50 stands for zero in the data rows.
Here are some points, one per row:
47,57,48,43,63,58,57,49,47,51,64,39,50,40,42,47,29,54,40,48,71,52,38,39,51,46,53,35,63,53,46,55,58,41,65,63,51,63,62,45,35,53,39,65,44,62,77,38,51,63,43,67,56,46,61,65,51,37,40,39,50,66,41,48
41,38,63,38,54,22,59,46,52,61,47,50,53,46,51,44,34,29,50,54,44,36,32,50,40,36,57,37,38,51,48,64,40,40,44,57,43,45,38,60,46,41,46,57,37,48,39,49,37,55,65,51,61,40,60,52,39,50,53,73,60,37,43,30
47,68,61,39,49,44,37,55,61,63,48,39,61,52,72,31,37,64,54,58,31,72,62,43,33,66,53,59,63,41,46,40,35,49,65,43,37,50,55,55,53,42,37,50,81,63,40,50,59,69,56,48,50,61,38,48,40,34,52,40,38,32,36,41
56,34,56,47,46,43,31,72,58,49,54,62,49,78,49,47,61,56,39,63,43,40,56,54,51,56,47,55,48,28,43,50,45,41,52,58,48,65,58,68,64,47,49,47,46,50,42,35,39,49,55,51,62,49,43,53,60,48,64,45,55,90,48,52
37,37,22,53,35,46,39,46,55,38,44,33,48,56,64,70,26,48,55,64,49,62,45,62,54,50,41,50,61,52,51,48,74,29,49,46,51,54,48,63,55,60,40,58,39,62,45,43,48,38,65,53,30,56,36,46,47,57,44,50,56,40,47,53
80,51,46,44,30,49,53,35,70,46,69,50,55,55,47,50,47,33,45,49,54,41,45,59,37,53,56,63,55,46,51,58,53,58,60,50,52,45,62,43,48,54,56,30,48,42,50,46,32,44,42,71,54,58,57,45,31,50,47,32,61,29,55,65
33,62,65,28,63,63,55,47,30,37,52,51,50,48,59,56,53,29,61,44,49,53,42,52,53,40,47,43,63,23,51,62,57,56,63,53,49,30,41,54,37,50,52,56,53,46,48,54,43,36,50,49,57,62,29,55,65,56,62,45,46,52,47,71
54,52,58,67,44,64,47,39,62,51,47,52,43,49,34,44,35,40,38,59,54,48,60,56,57,48,30,33,59,58,57,45,51,52,41,47,60,28,38,50,55,36,42,50,67,47,61,38,46,67,54,47,41,32,47,65,40,65,79,51,37,53,53,58
33,53,48,47,40,23,39,35,41,56,45,39,57,35,36,63,59,49,40,41,46,53,68,58,56,47,59,30,50,55,50,34,36,60,50,42,38,60,45,34,56,56,33,56,57,43,47,45,44,30,47,62,63,40,59,39,64,58,49,36,46,56,46,63
61,56,44,54,53,31,61,55,65,45,53,46,53,52,55,70,62,38,67,39,51,39,46,38,57,22,45,70,47,67,40,28,59,67,34,54,40,58,44,44,45,40,53,68,63,59,56,47,45,52,44,49,47,67,41,64,57,36,62,50,37,59,42,49
48,38,26,43,38,65,53,57,64,42,37,62,57,36,65,54,49,59,66,51,54,51,42,53,45,48,50,44,51,44,49,39,43,44,49,58,50,42,37,45,47,80,49,32,66,40,50,55,63,51,40,48,73,43,69,55,35,56,55,69,53,61,40,54
50,33,45,40,47,48,53,35,50,35,26,55,48,37,55,50,56,52,45,51,44,33,66,51,53,59,56,62,61,61,42,62,52,69,67,46,38,53,73,27,35,38,38,36,42,56,53,54,50,60,49,34,43,54,43,63,64,60,57,58,58,57,48,35
70,52,49,61,72,53,51,41,49,39,43,36,65,35,51,50,46,55,52,70,42,45,70,43,56,52,56,60,36,35,80,42,60,47,50,48,54,66,42,52,42,52,66,59,55,30,56,46,39,51,58,59,61,38,44,60,59,52,33,62,51,41,53,48
52,73,57,53,51,51,43,60,50,46,28,44,45,68,55,39,60,37,70,58,59,57,38,39,39,43,61,50,66,47,53,44,60,42,47,32,30,44,53,58,75,46,49,35,38,37,66,28,57,69,44,49,49,48,62,34,64,65,38,51,49,47,52,46
30,45,43,70,55,44,34,64,56,42,46,49,43,51,40,30,54,57,71,48,70,37,47,41,62,57,64,57,48,43,38,53,37,48,47,58,66,44,49,49,31,47,35,58,52,33,41,48,34,51,44,39,36,52,57,50,43,41,43,42,54,33,59,65
55,65,25,45,67,45,46,53,50,62,64,73,58,42,35,53,42,59,30,50,64,50,44,66,54,32,46,60,43,43,54,61,42,43,56,41,41,39,54,60,57,58,50,46,54,34,49,59,49,54,50,44,25,52,49,52,74,50,51,47,47,41,30,41
46,44,31,43,61,49,38,50,40,62,55,49,53,49,61,40,56,46,38,54,33,55,42,50,56,43,54,48,36,50,33,44,73,60,46,49,75,37,55,37,51,47,63,41,37,55,39,55,45,79,48,55,54,41,50,34,43,50,37,57,33,55,45,71
60,51,55,46,52,57,47,46,62,20,45,62,43,44,61,44,48,62,40,53,46,53,38,34,56,53,45,33,34,52,64,65,34,46,42,58,47,50,31,39,52,50,55,55,51,69,34,50,38,51,28,65,39,64,53,30,61,59,50,45,41,48,58,39
59,42,50,47,63,53,60,31,51,53,42,59,55,44,53,56,58,70,36,31,39,38,30,38,47,63,48,58,74,61,43,31,44,46,59,48,65,43,45,52,68,53,49,69,38,46,50,43,44,46,65,27,61,52,48,57,57,46,49,36,54,48,60,47
60,38,61,49,42,48,39,57,41,64,54,62,38,38,53,69,47,60,59,56,43,40,51,41,73,63,42,52,31,38,45,47,47,59,56,53,19,34,50,61,58,42,49,39,38,63,70,45,64,40,57,44,50,47,53,58,41,43,34,41,42,45,55,55
43,54,70,65,52,67,43,34,59,57,60,60,60,61,61,34,32,50,46,49,41,43,54,47,53,29,65,44,51,42,26,44,50,60,28,41,57,62,40,42,51,65,48,34,47,57,56,64,64,31,48,54,37,51,50,57,57,48,41,59,69,51,58,50
61,43,55,55,19,57,68,40,25,67,47,68,62,42,41,39,56,44,57,67,50,47,47,54,62,62,52,57,54,49,49,48,50,42,41,41,53,62,59,59,36,58,49,66,49,59,51,40,49,50,52,39,52,65,54,30,57,43,59,52,36,54,47,48
63,61,38,37,62,52,61,41,31,55,44,63,27,56,42,48,51,59,65,45,52,57,72,42,42,43,57,49,61,69,40,45,39,44,34,67,37,44,63,62,40,54,55,49,54,54,36,39,45,44,58,65,43,34,29,43,39,53,44,53,58,54,52,52
47,37,43,56,49,46,48,51,35,48,51,55,32,57,48,45,47,34,42,46,47,84,35,32,49,57,31,50,43,56,52,53,34,59,41,39,43,66,59,28,44,51,61,57,59,26,64,65,44,50,70,52,55,62,46,62,45,60,45,44,60,56,43,50
63,40,61,44,47,49,32,64,53,58,48,58,38,61,45,66,46,54,56,28,53,46,64,46,48,48,33,45,56,51,56,48,46,56,53,42,80,66,52,62,31,44,48,38,38,51,48,44,71,49,52,50,66,60,50,37,65,49,53,54,42,31,41,43
40,57,62,61,47,52,44,39,50,53,46,33,68,57,49,62,65,46,45,40,49,34,31,44,49,64,36,55,42,43,63,61,59,61,40,73,54,44,62,54,45,60,46,52,61,37,42,55,75,56,50,60,33,36,43,33,37,55,45,45,58,59,41,36
35,45,47,54,47,43,33,39,41,54,47,31,40,52,42,38,50,46,32,42,70,54,55,44,61,36,52,68,66,47,70,53,48,41,54,60,42,50,46,47,56,55,85,36,53,69,47,52,52,41,41,35,57,48,51,49,42,32,57,58,45,49,60,45
46,74,38,55,58,60,55,55,50,35,56,33,38,44,41,38,64,49,48,38,19,49,58,64,61,63,42,50,59,61,46,57,46,57,51,43,42,55,41,68,48,57,49,52,21,40,62,54,44,38,47,60,49,58,58,56,34,32,66,61,45,55,37,38
37,50,53,47,55,39,65,41,48,53,44,50,52,63,31,56,53,62,68,74,53,52,59,48,39,56,50,54,28,56,52,51,44,52,58,49,81,33,53,48,68,45,48,37,48,61,74,60,55,39,55,54,57,73,46,41,52,44,56,47,50,60,48,42
56,50,56,78,54,42,51,59,59,58,34,55,54,44,56,46,56,54,55,34,65,49,49,65,29,51,56,47,44,46,46,70,49,56,70,34,50,54,49,49,54,64,67,69,44,72,44,55,58,48,61,65,40,43,47,61,39,65,52,56,36,54,59,63
59,56,60,44,47,51,80,67,56,55,48,44,34,51,46,57,60,50,56,60,50,45,51,44,66,49,42,54,44,39,41,48,50,19,61,40,63,69,53,27,60,41,43,39,47,52,42,67,60,38,53,45,49,28,43,42,48,46,59,40,46,46,44,47
51,44,48,52,80,42,49,42,51,51,62,57,47,36,53,42,54,42,71,42,46,68,47,80,48,57,52,47,48,47,65,52,67,47,26,49,50,60,58,55,51,39,45,46,53,62,43,55,59,54,34,36,57,46,64,56,45,55,58,25,64,53,62,45
45,35,60,39,42,55,49,60,53,43,82,51,44,55,67,43,59,48,51,61,54,48,63,57,46,40,59,44,46,68,68,41,51,58,68,55,49,44,49,44,57,65,51,75,46,34,55,58,68,62,54,47,37,41,54,36,51,39,58,55,65,45,69,54
46,51,50,57,52,57,53,81,51,37,50,53,69,52,23,62,48,28,29,49,34,59,48,44,30,66,60,52,43,63,49,48,53,43,43,64,47,44,54,45,48,57,44,43,58,66,47,52,55,45,44,37,49,43,49,54,59,47,44,63,50,35,66,64
59,47,54,54,36,65,55,60,36,50,59,18,58,41,60,39,56,54,44,46,65,49,59,52,34,44,34,37,31,63,40,42,53,45,50,35,49,31,45,59,43,42,54,41,53,46,27,46,45,41,44,38,48,61,55,64,55,52,35,42,66,64,45,45
41,67,61,46,26,52,67,65,58,63,42,48,53,64,54,59,36,76,48,36,46,63,44,74,61,55,68,44,46,52,58,47,55,56,45,73,53,51,48,44,45,41,72,50,46,36,52,59,37,60,48,41,50,54,54,57,52,64,43,53,52,46,56,51
39,49,39,48,53,64,54,42,39,52,65,57,51,57,58,69,59,56,42,53,68,48,53,48,42,55,49,55,63,50,44,71,56,58,45,39,47,63,39,60,64,18,38,60,67,42,46,59,43,46,36,57,60,46,58,48,39,50,37,73,40,47,64,48
Along one direction, these points spread out more than along any other. Take the direction at right angles to it along which they spread out most. Go by this last direction. For each point below, how far along it does it lie, from 0 to 99? 50 is the average, and the first point above lies past it. One standard deviation of the points above along it is 16.
54,52,58,67,44,64,47,39,62,51,47,52,43,49,34,44,35,40,38,59,54,48,60,56,57,48,30,33,59,58,57,45,51,52,41,47,60,28,38,50,55,36,42,50,67,47,61,38,46,67,54,47,41,32,47,65,40,65,79,51,37,53,53,58 55
55,65,25,45,67,45,46,53,50,62,64,73,58,42,35,53,42,59,30,50,64,50,44,66,54,32,46,60,43,43,54,61,42,43,56,41,41,39,54,60,57,58,50,46,54,34,49,59,49,54,50,44,25,52,49,52,74,50,51,47,47,41,30,41 59
61,43,55,55,19,57,68,40,25,67,47,68,62,42,41,39,56,44,57,67,50,47,47,54,62,62,52,57,54,49,49,48,50,42,41,41,53,62,59,59,36,58,49,66,49,59,51,40,49,50,52,39,52,65,54,30,57,43,59,52,36,54,47,48 48
59,47,54,54,36,65,55,60,36,50,59,18,58,41,60,39,56,54,44,46,65,49,59,52,34,44,34,37,31,63,40,42,53,45,50,35,49,31,45,59,43,42,54,41,53,46,27,46,45,41,44,38,48,61,55,64,55,52,35,42,66,64,45,45 49
37,50,53,47,55,39,65,41,48,53,44,50,52,63,31,56,53,62,68,74,53,52,59,48,39,56,50,54,28,56,52,51,44,52,58,49,81,33,53,48,68,45,48,37,48,61,74,60,55,39,55,54,57,73,46,41,52,44,56,47,50,60,48,42 33
80,51,46,44,30,49,53,35,70,46,69,50,55,55,47,50,47,33,45,49,54,41,45,59,37,53,56,63,55,46,51,58,53,58,60,50,52,45,62,43,48,54,56,30,48,42,50,46,32,44,42,71,54,58,57,45,31,50,47,32,61,29,55,65 44
40,57,62,61,47,52,44,39,50,53,46,33,68,57,49,62,65,46,45,40,49,34,31,44,49,64,36,55,42,43,63,61,59,61,40,73,54,44,62,54,45,60,46,52,61,37,42,55,75,56,50,60,33,36,43,33,37,55,45,45,58,59,41,36 40
63,40,61,44,47,49,32,64,53,58,48,58,38,61,45,66,46,54,56,28,53,46,64,46,48,48,33,45,56,51,56,48,46,56,53,42,80,66,52,62,31,44,48,38,38,51,48,44,71,49,52,50,66,60,50,37,65,49,53,54,42,31,41,43 33
61,56,44,54,53,31,61,55,65,45,53,46,53,52,55,70,62,38,67,39,51,39,46,38,57,22,45,70,47,67,40,28,59,67,34,54,40,58,44,44,45,40,53,68,63,59,56,47,45,52,44,49,47,67,41,64,57,36,62,50,37,59,42,49 80
35,45,47,54,47,43,33,39,41,54,47,31,40,52,42,38,50,46,32,42,70,54,55,44,61,36,52,68,66,47,70,53,48,41,54,60,42,50,46,47,56,55,85,36,53,69,47,52,52,41,41,35,57,48,51,49,42,32,57,58,45,49,60,45 55
47,68,61,39,49,44,37,55,61,63,48,39,61,52,72,31,37,64,54,58,31,72,62,43,33,66,53,59,63,41,46,40,35,49,65,43,37,50,55,55,53,42,37,50,81,63,40,50,59,69,56,48,50,61,38,48,40,34,52,40,38,32,36,41 17
47,57,48,43,63,58,57,49,47,51,64,39,50,40,42,47,29,54,40,48,71,52,38,39,51,46,53,35,63,53,46,55,58,41,65,63,51,63,62,45,35,53,39,65,44,62,77,38,51,63,43,67,56,46,61,65,51,37,40,39,50,66,41,48 75
45,35,60,39,42,55,49,60,53,43,82,51,44,55,67,43,59,48,51,61,54,48,63,57,46,40,59,44,46,68,68,41,51,58,68,55,49,44,49,44,57,65,51,75,46,34,55,58,68,62,54,47,37,41,54,36,51,39,58,55,65,45,69,54 39
